Small tables with named rows and columns. After each table, cells are looked up by row and column.

nelusif =
          tuni    fam  bunesim  folak    tef
natet    46.55  43.92    61.21  10.52  84.43
fadezus  79.97  51.08    65.75  11.21  43.21
tifu     60.52  50.17    27.00  48.34  99.80
nop      89.66  43.02    50.19  15.82  68.76
zim      38.51  52.37    40.71  50.63  77.78
pazifo   86.98  57.10    37.39  32.97  76.01

tuni of tifu = 60.52
fam of natet = 43.92
tef of fadezus = 43.21
fam of tifu = 50.17
bunesim of nop = 50.19
tef of natet = 84.43
bunesim of zim = 40.71
fam of fadezus = 51.08
tef of tifu = 99.80
folak of nop = 15.82
folak of zim = 50.63
tef of nop = 68.76
fam of nop = 43.02
fam of zim = 52.37
folak of pazifo = 32.97
folak of fadezus = 11.21
bunesim of pazifo = 37.39

fisi
fields: rabo, meteleg, git, zufaf, gumub, sek
sagiz: [35.10, -17.49, 19.41, -18.04, -3.81, 22.67]
kare: [-1.23, 30.31, 10.27, 7.71, 24.60, 26.26]
fotezu: [-1.46, 13.36, 16.57, 11.01, 17.35, 26.49]
pobe: [11.78, 13.67, 14.90, 1.32, 13.57, 24.82]
raf: [26.55, 17.04, 16.63, 14.17, 17.20, 18.17]
kuv: [14.91, 25.62, 19.37, 28.62, 22.86, 22.50]
vutasis: [12.47, 7.62, 20.15, 14.71, 16.53, 23.04]
fani: [-10.67, 18.72, 20.34, 28.32, 22.36, 26.26]
kof: [53.48, -29.94, 5.92, -69.82, -15.51, 19.35]
femed: [14.93, 19.75, 18.48, 20.57, 21.98, 20.86]
kazaku: [-2.29, 42.84, 17.33, 42.35, 34.91, 20.51]
folufab: [39.25, 14.91, 17.08, 8.69, 16.11, 10.67]
vamosu: [-19.54, 26.91, 6.41, -0.82, 29.88, 27.85]
duv: [-12.95, 27.03, 3.18, -15.10, 25.27, 30.59]

folufab, git => 17.08
pobe, meteleg => 13.67
duv, git => 3.18
vutasis, gumub => 16.53
fotezu, gumub => 17.35
vamosu, git => 6.41
raf, gumub => 17.20
kuv, git => 19.37
vutasis, meteleg => 7.62
sagiz, meteleg => -17.49
Which row has the largest rabo? kof

vizep
fields: nav, rop, riz, tabep, lebepep, sagudin, luzu, rud
rubibip: [478, 572, 475, 462, 564, 501, 453, 501]
masof: [503, 432, 599, 583, 389, 433, 566, 515]
lusudig: [388, 460, 572, 553, 476, 408, 467, 569]
fugebi: [795, 268, 708, 674, 83, 417, 861, 337]
vosemas: [496, 546, 505, 475, 519, 479, 490, 487]
gobodu: [341, 623, 370, 349, 684, 498, 297, 517]
nos: [444, 367, 328, 324, 333, 387, 418, 280]

What is the sagudin of lusudig in vizep? 408
What is the lebepep of rubibip in vizep? 564
What is the rud of fugebi in vizep? 337
What is the rop of nos in vizep? 367
What is the tabep of vosemas in vizep? 475
What is the riz of fugebi in vizep? 708

tevokem:
,bofutu,nugo
gos,20,93
kas,41,88
laneti,91,9

What is the bofutu of gos in tevokem?
20
What is the bofutu of kas in tevokem?
41
What is the nugo of laneti in tevokem?
9
What is the nugo of gos in tevokem?
93
What is the nugo of kas in tevokem?
88
What is the bofutu of laneti in tevokem?
91

kalo:
	gedemit	duvum
pugodo	-46	23
nakegem	53	-27
goru	8	-30
dutela	4	0
lukidir	-9	-15
pibu	-35	-8
nal	0	-24
kenoz	30	-9
repekaz	-5	-5
kozul	29	-66

gedemit of lukidir = -9
duvum of repekaz = -5
gedemit of kozul = 29
gedemit of kenoz = 30
duvum of nakegem = -27
gedemit of pugodo = -46
gedemit of goru = 8
duvum of dutela = 0
duvum of kenoz = -9
duvum of kozul = -66
Which row has the largest duvum? pugodo

bagis
fields: rulafid, vogof, bopos
gakepok: [154, 57, 111]
bubet: [201, 90, 209]
sitev: [121, 129, 202]
bul: [83, 89, 35]
nezona: [112, 102, 183]
nep: [103, 190, 92]
fati: [89, 65, 241]
nezut: [83, 75, 107]
danela: [80, 84, 221]

rulafid of danela is 80
rulafid of gakepok is 154
bopos of danela is 221
bopos of bubet is 209
rulafid of nezut is 83
bopos of bul is 35
vogof of nezut is 75
rulafid of fati is 89
vogof of danela is 84

soged.tsv
	ruzetu	nulopas	gapir	fakekul	rago	geb	roruv
bogito	-279	-871	-257	-174	-158	-441	730
sile	-359	-544	-159	-372	-322	-246	-240
keti	-221	382	-142	-600	-288	-64	-669
sem	-334	772	-160	-956	-483	38	-922
luzig	-386	-402	49	188	-388	-484	407
dip	-230	-287	-298	-141	-122	-595	-305

dip, fakekul: -141
luzig, roruv: 407
bogito, geb: -441
sem, nulopas: 772
sile, ruzetu: -359
dip, nulopas: -287
dip, roruv: -305
luzig, gapir: 49
luzig, nulopas: -402
keti, roruv: -669
bogito, rago: -158
sem, geb: 38
dip, ruzetu: -230
Which row has the largest ruzetu? keti

